One vector is turned by the same rotation once a tick. Each row is the vector after some number of ticks, and that number follows the row.
The counts run from 0 to 206.
[-3, -40, -2, 3, -3, -1, 0, -2, 27, -3, 1, -36, 4, 14, -12, -1, -30, -19, 12, -18, -2, 26, -15, -23, -10, 34, -23, -29, 9, 17, 1, -3, 1, 5, -21, 11, -2, 20, 12, -5, 7, -24, 3, -9, 22, -10, 6, -14, 5, 1, -18, -2, -18, -20, -8, -2, -9, -5, -3, -6, -10, 15, -9, 2]
36
[-10, -26, -26, -12, -8, 12, 33, -14, -4, -2, -18, -26, -5, 16, -11, 15, -6, -10, 0, 2, -11, -3, -21, -27, 12, 41, 14, -21, 1, 16, 0, 11, -17, 1, -15, 14, -9, -3, 29, -4, -7, -18, -9, -19, 20, 13, 6, -16, -5, -3, 13, -17, -20, 13, 6, 11, 6, 20, -10, 19, 15, 2, 1, -7]
168
[2, -18, -8, -16, -23, -9, 33, -21, 34, 9, -13, -15, 2, 6, 6, 16, -12, 2, 20, 16, 11, 7, -10, -7, -12, 25, 4, -17, -11, -24, 4, -12, -5, -15, -1, -11, 0, 29, 23, 6, -37, 20, -10, -20, 24, -2, -10, 1, 12, 13, -7, -2, 4, 1, 12, -3, -3, 21, -13, 2, 9, -21, 0, -28]
178
[-5, -10, -29, 9, 0, 0, 23, -6, 30, 5, -11, -2, 0, 3, -17, -11, 1, 8, -1, -2, -8, 32, 1, 5, -3, 36, -21, 2, 10, 19, -2, 0, 3, -7, -17, -6, 11, 32, 22, -2, -22, -20, 6, -22, 1, -13, -9, 4, 37, 32, -27, -18, 0, -5, -4, 7, -9, -7, -7, -23, 12, 10, 7, 17]
193
[-10, 0, 19, -17, -21, -8, 5, -12, 12, 6, -25, -19, -4, 10, -13, -1, -11, 0, -6, 22, 5, -2, -9, -23, -16, 4, -16, -23, -21, -26, 4, 32, 2, -28, 0, 9, -13, 22, 11, 3, -38, 15, -4, -22, 27, 17, -12, -18, 7, -2, 17, -12, 3, 12, 24, -2, -6, 17, -19, -4, 8, -13, -11, -25]
147
[8, -23, -4, 6, -11, 19, 36, -8, 3, 4, -6, -24, -7, 21, -14, 25, -11, 12, -6, -3, 8, 7, -11, 7, 6, 29, 2, -19, -2, 16, 5, -9, 7, -17, -34, 6, 15, 16, 27, -19, -30, -20, 1, 1, 21, 1, -5, -14, 29, 12, 6, -14, -4, 24, -16, 2, 5, -1, -9, 15, 18, 16, -2, 9]
198
[0, -10, -26, -16, -26, -20, -7, -23, 8, 7, -1, -2, 6, 10, -31, -5, 7, -26, 15, 3, 16, 2, -17, -8, -17, 29, 1, -12, -8, 3, -3, 18, 11, 0, 2, 3, 5, 5, 24, -3, -27, 1, -5, -29, 24, -37, 1, 4, 7, -11, 25, -7, -10, 14, 4, 40, -15, 20, 4, 1, 16, -12, 2, -2]
158
[13, -5, -32, -2, -5, 13, 25, -8, 2, -14, 4, -20, -27, 13, -19, 13, -11, -17, 12, 6, 4, -6, -17, -20, -20, 20, 22, -8, 1, 34, 3, -12, 5, 31, -15, 22, -1, 0, 16, -2, -6, -12, 1, -23, 10, 8, -8, -6, 19, 2, 12, -20, -10, 23, 16, 26, 11, 23, -10, 1, 12, -3, 0, -6]
1
[-2, -19, -17, 1, -26, -8, 17, -8, 20, -4, 3, -26, -9, 1, -8, 10, -15, -9, 37, 7, 23, 0, -22, -22, -23, 13, -3, -26, 18, 0, 0, -15, 14, 13, -13, 14, 4, 19, 7, 14, -25, 10, -15, -14, 28, -3, -8, -2, 16, 3, -3, -1, -30, -1, 14, 3, 8, 26, -6, 6, 2, -16, 4, -32]
7
[-13, 17, 12, -2, -4, 2, 26, -2, 9, 2, 24, -26, -17, 24, -19, 5, 13, 9, 35, -16, -7, 26, -5, 3, -3, 18, -6, -4, 16, -17, -3, 5, 15, 8, -5, 4, -9, 38, 33, -10, -26, -3, 11, -19, 9, -4, -7, -6, 32, 6, 9, -5, -22, 16, -2, 18, -9, -21, -7, 20, 12, 13, 9, -2]
96
[4, -26, -10, 2, -23, -3, 15, 7, 21, 16, 17, -22, 14, 15, -8, 5, -7, -6, 18, -7, 12, 10, -15, -2, -6, 31, -9, -13, 11, 6, 8, -11, 12, -8, -22, 10, 28, 22, 22, -11, -31, -21, 6, -6, 16, -23, 0, 0, 40, 6, 9, -6, -20, 9, -20, 13, -4, -11, 4, 18, 9, 16, 0, 12]
196
[10, -42, 0, 1, -24, -5, 3, -8, 20, -2, 1, -31, -2, 15, -10, 27, -34, -29, 8, -12, 14, 9, -11, -9, -14, 20, -5, -33, -3, 19, 11, -25, 6, 5, -32, 21, 13, 3, 10, -2, -12, -7, -5, 0, 27, -13, -3, -11, 3, -7, 4, 15, -12, -3, -12, 9, -5, 3, -3, -7, -2, -5, -8, -9]
38
[4, -4, -15, 2, 1, -9, 27, -4, 31, 9, -5, -8, -7, -3, 20, 14, -28, -5, 28, 26, 8, 1, -4, -22, -29, 23, -9, -11, -10, -18, -1, -9, -9, 4, -1, -2, -9, 29, 10, 12, -31, -7, 19, -22, 16, 24, -5, 7, 12, 12, -1, -24, 14, 2, 31, -4, 18, 13, -12, -9, -3, -8, -4, -9]
12
[16, 2, 12, -23, -1, 1, 30, -11, 7, -5, -9, -21, -35, 4, -24, 37, -13, -24, 15, -14, -14, 5, -14, -8, -8, 17, 14, -19, -2, 16, 14, -11, -17, 7, -39, 23, -1, -6, 16, -1, 0, 5, -11, -13, 18, -5, -4, -12, -5, -2, 23, 5, 3, 14, 18, 20, 0, 1, -7, -19, 18, -7, -11, 20]
70
[-13, -4, 3, -15, -20, -21, -5, 8, 14, 16, -17, -6, 3, -3, 7, -7, -16, -21, 4, 20, 4, -21, -15, -28, -24, 7, -19, -25, -7, -17, 9, 20, -5, -17, -14, 40, 10, 12, -6, 7, -34, 1, 6, -20, 15, 11, -8, -5, 11, -6, 28, -4, -15, 7, 22, 6, 0, 10, -7, -6, -4, -11, -13, -15]
145
[-13, -6, -9, -16, -23, -3, 35, -8, 14, 0, 2, -31, 11, 12, -19, -1, -1, -10, 7, -4, 5, -12, -28, -25, -5, 25, -1, -11, 17, 20, 8, 6, 3, 10, -6, 15, -7, 7, 23, -11, -15, -10, 4, -20, 25, 1, 3, -9, 25, -12, 9, -26, -26, 20, 5, 24, 7, 14, -4, 26, 14, 12, 9, -19]
166
[-10, 13, 25, -20, -28, -14, 23, -3, 14, 5, -7, -17, -15, 7, 3, 21, -6, -2, 22, -6, -6, 0, -19, -6, 13, -3, 5, -31, 19, -19, 10, -9, -15, -17, -32, 29, 3, 5, 14, 7, -37, 18, -15, -17, 28, 11, -15, -7, 7, -1, 17, 9, 0, 19, 15, 3, 1, 3, -5, 5, 13, -27, 3, -2]
77
[-28, 11, -9, -17, 6, -14, -5, -2, 16, 10, -4, -4, -22, 15, -2, 2, 13, 0, 28, -10, -39, 27, -7, -35, 28, 8, -3, -25, 0, -7, -19, 13, -15, -17, -9, 18, -20, 19, 36, 1, -21, -8, -13, -17, -5, 3, -2, -10, 2, 9, 14, -5, 17, 13, 5, 13, -16, -1, -11, -13, 18, -5, -7, 18]
86
[-10, 10, 3, -6, -9, -9, -3, 14, 24, 16, 20, -12, -14, 11, 27, -13, -20, -12, 10, 9, -10, -3, -2, -18, -13, -9, -6, -10, -17, -27, 1, -11, 3, -3, -9, 41, 2, 32, 8, -3, -41, -14, 22, -7, 3, 27, -14, 8, 26, 3, 23, -3, -3, 21, 1, 13, 1, -13, 0, -9, -9, -5, -14, -14]
114
[14, 13, 12, -20, 3, 2, 36, -17, 14, -14, -17, -15, -38, 4, -21, 29, -7, -20, 6, -8, -21, 10, -11, 0, -4, 14, 9, -15, 7, 19, 15, -8, -15, 9, -41, 19, -8, -4, 11, 5, 1, 8, -9, -22, 21, 9, -9, -10, -1, 11, 1, 6, 3, 6, 20, 14, 1, -1, -12, -27, 20, -8, -1, 10]
71
[-2, -11, 26, -14, -18, -22, 6, 5, 51, 7, 0, -20, 10, -2, 9, -3, -41, -23, 8, -3, 19, 5, -10, -7, -25, 13, -30, -18, 5, -10, 15, -14, -7, -4, -25, 12, 7, 28, -10, 6, -24, -6, 23, -11, 30, 4, -7, 5, 13, 8, -10, -4, 8, -10, 9, -9, 2, -11, 0, -12, -8, -4, -4, 4]
44
[-17, 3, -20, 9, 8, -5, -22, -1, -1, 7, -14, 6, -25, 16, -12, -25, 0, -7, -12, 4, -21, 23, 9, -12, -9, 20, -29, -8, -12, 1, -5, 29, 11, -13, -14, 23, 6, 29, 8, 4, -28, -16, 10, -25, -9, 1, -10, -1, 19, 19, 11, -3, -16, 4, -6, 17, -24, -16, -10, -28, -3, 8, -11, 1]
124
[-9, 12, 20, -16, -2, 3, 25, -11, 9, -2, -16, -4, -23, 11, 8, 18, -12, 4, 19, 4, -8, 21, -8, -2, 22, 12, 2, -24, -2, -31, -4, 8, -25, -21, -19, 3, -18, 8, 20, 10, -25, 6, -11, -19, 31, 25, -15, -8, -8, 17, 12, -4, 18, 19, 22, -7, 0, 4, -3, -4, 17, -24, 2, 17]
79
[-15, 7, -9, -14, 6, -18, -7, -6, 15, 11, 0, -3, -24, 14, -11, 10, 5, 2, 41, -12, -31, 35, -5, -25, 17, 17, 2, -26, -6, -22, -13, 11, -10, -16, 4, 3, -18, 21, 35, 6, -18, 2, -12, -12, -2, -12, 8, -7, -1, 11, 13, 3, 12, 2, 4, 16, -19, -2, -5, -10, 17, -9, -9, 17]
87
[11, -17, -10, 8, 2, 6, 27, 0, 17, -8, 3, -25, -9, 14, -3, 18, -27, -19, -9, -6, -3, -3, -2, -10, -20, 26, -7, -7, -8, 38, 15, -16, 9, 9, -32, 16, 16, 12, 24, -15, -14, -33, 35, -8, 3, 7, 2, 2, 19, -4, 6, -15, 8, 26, 0, 16, 16, -6, -14, -6, 5, 22, -4, 8]
32
[1, -1, 15, -16, -16, -21, -7, -11, 25, 4, -13, -9, 0, 14, -37, 17, -1, -9, 12, -9, -10, 27, -3, -3, -7, 18, -28, -21, -4, 4, 1, 18, 11, -27, -16, -6, 12, 19, 19, 0, -30, 13, 0, -21, 14, -38, 0, -12, 7, 5, 8, 4, 18, 4, -1, 15, -19, -11, -13, -13, 23, -1, -9, 22]
57
[3, -6, 2, 7, -24, 12, -7, -11, -11, 0, 15, -15, -16, 29, -36, -10, -7, -11, -13, -2, 23, 14, -3, 12, -17, 19, -7, -14, -13, -7, 3, 14, 31, -3, -12, 19, 7, 21, 15, -11, -34, -11, 5, -17, 18, -8, -20, -7, 26, 2, 29, -6, -25, 27, -12, 24, -17, -2, 1, 15, 4, 0, 0, -10]
128
[-19, 6, 12, -6, -8, -9, -3, 12, 16, 13, 7, -15, -19, 20, 16, -7, -15, 4, 1, 4, -17, 1, -3, -26, -1, -12, -9, -20, -23, -19, 0, -5, 9, -17, -7, 38, 2, 36, 16, -7, -43, -7, 11, -5, -5, 32, -16, 0, 28, 1, 19, -3, 4, 24, -2, 3, -3, -7, -14, -8, -4, -2, -15, -24]
115
[-12, 5, -3, -1, 10, 9, 13, -4, 17, -7, 15, -29, -34, 11, -3, -11, -8, -10, 23, -19, -14, 36, -13, -12, 2, 13, 3, -14, 15, -2, -1, -10, 3, 26, -13, 34, -22, 33, 11, 0, 4, -16, -5, -13, 10, 26, -18, -1, 18, 18, -12, 4, -32, -14, 3, 8, -13, -9, -3, -15, -6, 0, 3, -20]
104
[12, 4, 3, 1, 17, 17, 14, -1, -9, 2, -3, -16, -17, 9, -12, 2, -24, -19, -7, 12, -6, 5, 3, -9, -44, 30, -10, -2, -15, -5, 14, 32, 1, 8, -17, 19, 0, 23, 5, -6, -7, -23, 30, -26, 6, 16, -2, -12, 16, 14, 24, -20, -23, 10, 9, 17, 0, -17, -8, -9, -5, 25, -13, 6]
132
[-25, 2, -19, -21, -4, -20, -12, -11, 15, 1, -27, -3, 1, 15, -32, -25, 9, -8, -3, 1, -21, 13, -13, -34, -3, 21, -18, -12, -7, 11, -11, 40, 6, -16, 10, 10, -19, 18, 20, -3, -17, -7, -7, -33, 1, -6, 0, -8, 8, 6, -3, -18, -1, 2, 20, 17, -20, 14, -15, -21, 13, 2, -3, -8]
155
[-7, -17, -40, 9, -6, -17, -13, -21, 31, -3, 9, 9, -6, 11, -4, -25, -14, -11, 5, -4, 9, 21, 3, -4, 0, 22, -17, -10, -2, 21, -19, -13, 15, 6, -8, 1, -4, 16, 18, 7, -25, -29, 11, -18, 13, -8, -15, 18, 17, 21, -16, -19, 17, 14, 1, 14, -8, 22, -1, -27, 2, -12, 9, 10]
22
[-12, -15, -38, 16, -12, -26, -11, 0, 25, 7, 0, 7, 5, 7, 7, -8, -12, -11, 9, 1, -4, 6, 2, -15, -11, 28, -34, -13, 9, 21, -6, -8, 10, -2, -22, 14, 24, 21, 22, 5, -44, -24, 17, -15, -9, -20, 4, 15, 24, 3, 4, -11, 2, 14, -3, 20, 1, 1, -8, -15, 1, -2, -4, 10]
24
[7, -4, -14, 3, 15, 16, 28, -5, -11, -2, 12, -17, -39, 20, 11, 25, -13, -14, 24, -5, -19, 16, -1, -10, -1, 27, 24, -9, -9, -8, -1, -7, -9, 17, -27, 20, -5, 13, 32, -7, -7, -23, 12, -8, -1, 17, -1, -8, 3, 4, 28, 1, -14, 23, -5, 25, 9, -16, 3, 3, 2, 12, -8, 16]
100
[-2, 7, -18, 4, 1, -3, -17, -8, 9, -2, 6, 6, -32, 19, -14, -21, -5, -14, -20, 0, -14, 12, 13, -4, -6, -1, -3, -7, -29, 18, -4, 2, 22, 1, -14, 36, 2, 19, 14, -6, -34, -15, 12, -20, -7, 11, -22, 10, 27, 12, 13, -5, 1, 21, -5, 34, -14, -7, -8, -34, -1, -8, -9, -7]
122
[2, -13, -25, 6, 6, -3, 30, -8, 16, 3, -14, 2, -14, -7, 24, 14, -30, 1, 21, 30, 8, -1, -2, -24, -20, 35, -3, -18, -4, -13, -2, -6, -20, 2, -12, -1, -1, 19, 13, 19, -33, -13, 9, -22, 16, 24, -4, 2, 3, 17, 6, -20, 7, 7, 28, 0, 16, 18, -11, -12, -2, -13, -4, -1]
11
